Which row each row swaps with, under one turn or mirror:
K_879: [ -4  -6  31   9  20 -15 -21   4  24 -19  -6 -13  15  28 -11  -1]
K_240: [  3 -18  -4 -23  27  -5  -3 -16  -4 -15  -4 -10  27  19   4 -34]
K_49: [  2  -2   7 -15 -23 -16  -5 -11  13   6  18  15  26  49   1 -23]
K_559: [-10   8  14 -28  13 -13  -9 -11   4 -15   6 -11  45  18  -5  12]
K_444: [ -5  11  -7  -5  -1  23  -5  -6   7 -24  19 -25   2 -14  -6  16]
K_902: [ -1  16 -20 -18   5  16  -7 -19   8   1   6  29  26 -13  16 -25]
K_837: [ -9  21   8   1 -12  13 -12   6  -7   5  -4  26   1  48 -11  -7]
K_205: [  2   5  -8  20 -14  16  -5   9  17 -13  28  -8 -16  18  25 -20]
K_712: [ 10  30   4   5   6  33 -14  -5   7 -28 -12 -14  19  -2  -3 -29]
K_684: [  1  15  -9  -5 -38   3  -4  -4  15  -9   7   0  14  49 -24 -22]
K_799: [ -6 -26  12 -20  -6  -6 -26  -2  -1  -4  24  11  25  -1  -5  -7]
K_598: [  3   0 -34  21 -12   7   0   0   1  11  -3  10  17  20  26   2]
K_611: [  8  28  -8   0   6  -1 -12  -6  13  -3 -21  15   3  35  -4  28]
K_746: [ -3  14   1   2  -1  -4  -3  -4  16  -5   8  18  45  47  15 -36]
K_362: [  8   8  -2  25 -14  -7 -14  24  10  -1   7 -15  16  15  28 -20]
K_393: [  7  -1 -26  -2 -24  27  -3 -15   0  -7  -3  21  12   5  26  -6]
K_966: [ -4  42 -21  -4   2  -7  -3 -12  13 -14  15  -8 -16   9 -21 -21]
K_733: [  3  32  12   3   0  -8 -18  -1   6 -15   1  39   9  39   8   4]
K_74: [ -2  -4  25 -27  16 -11  -8  -6  19 -24  13  -5  -1  33 -24  -1]
K_874: [ 13  19   1  22 -31  17   4  -8  25   3   8   1 -16   8   5 -16]
K_692: [  1  50  12   2   7   7  -7  -4   5 -11   7   1  -9  -7   8 -21]
K_607: [  5  12  -4   6  13 -16  -3 -15  13 -17  15  -3 -27  -1 -22  -8]
K_425: [ -1 -25 -22   2  -7  14  -6 -12  21 -15  16 -13  19  -2 -29 -13]
K_713: [-15 -11  -4  19   7  -3  -5   5  27 -26  29   3  -5  15 -23   0]
K_383: [  8 -41  16  -8   1   1   1  -3  11  -6  -3  -8  27  21  -3 -10]
K_8: [ 18  11  -2 -22  15 -12  -3  -9   0   3 -15 -21  26  16  18 -34]
K_69: [ -8   9  -6   5  -8   9   0   0  19 -11  13  -4  20 -10 -26 -49]
K_533: [  0 -11  -5  -1   5   3 -11  -9  22 -40  15 -11  -9  33   3  20]
K_97: [  5  31  -9   2  -6 -24  -4 -29  26 -16 -13   0  38   4 -12  -6]
K_287: [ 18  11  11  11   9 -17  12  -8  33 -18 -15 -24  21  30  -2 -15]
K_139: [  2  31 -19   7   2 -12  -4  -1  22  -2  -6 -17  35   8  13  20]
K_504: [ 32  20 -10 -13 -13  14  10 -22  27 -10 -20 -15  17  16   6 -27]
K_20: [ -6  47   0   6   6 -11 -13   5  25 -15   8  12  18   3  -5 -38]
K_293: [  1 -16 -23   0  10  11   2  -3  11 -30  27  20  12  27   0  16]
K_430: [ -9 -21  29 -10  -7   0 -10   3  -1  -5   1  21   1   9   5   9]
K_940: [-10  32   5 -22 -11  36 -15   2   1  -8  -3 -10  24  11 -22 -11]
K_843: [-17  -8 -29 -10  17  21  -7   9  -2  -1   5  15  26   3 -17  -6]
K_391: [ -1 -26 -18  -9  10   0  -5  -1  18 -14  22 -16  11 -16   9  -9]
K_360: [  8 -25   1  10  -7 -13   5 -27  32  -7   5   4  10   8  24   4]
K_113: [ 13  26 -21 -25  -1  -4  11 -34   9 -10  -3  -1  35  21  10 -20]
K_253: [-11   7 -25 -10   1  28 -20   6  -8   7 -11  18  23  -1   6  -8]
K_60: [  4  16 -29  -4 -10  18  -7  -6  13   1  16 -23   1  10  34 -26]
K_478: [ 15  38  10  -9  17   7  -2 -21  24 -17 -10  17  -7  27  10   5]
K_6: [ -5  -4  20  -1  11  22 -16  -5  14 -26  33  25   8  28 -13 -21]
K_591: [  3  37   9 -21  -7 -19 -20 -10  14   8  16   2  10  44  -3 -17]
K_812: [  4   3   6  -1  15  -3   0   2  14   3 -25  -2  -5  23 -10  27]

K_478 swaps with K_902
K_713 swaps with K_383
K_598 swaps with K_837
K_444 swaps with K_559
K_362 swaps with K_684

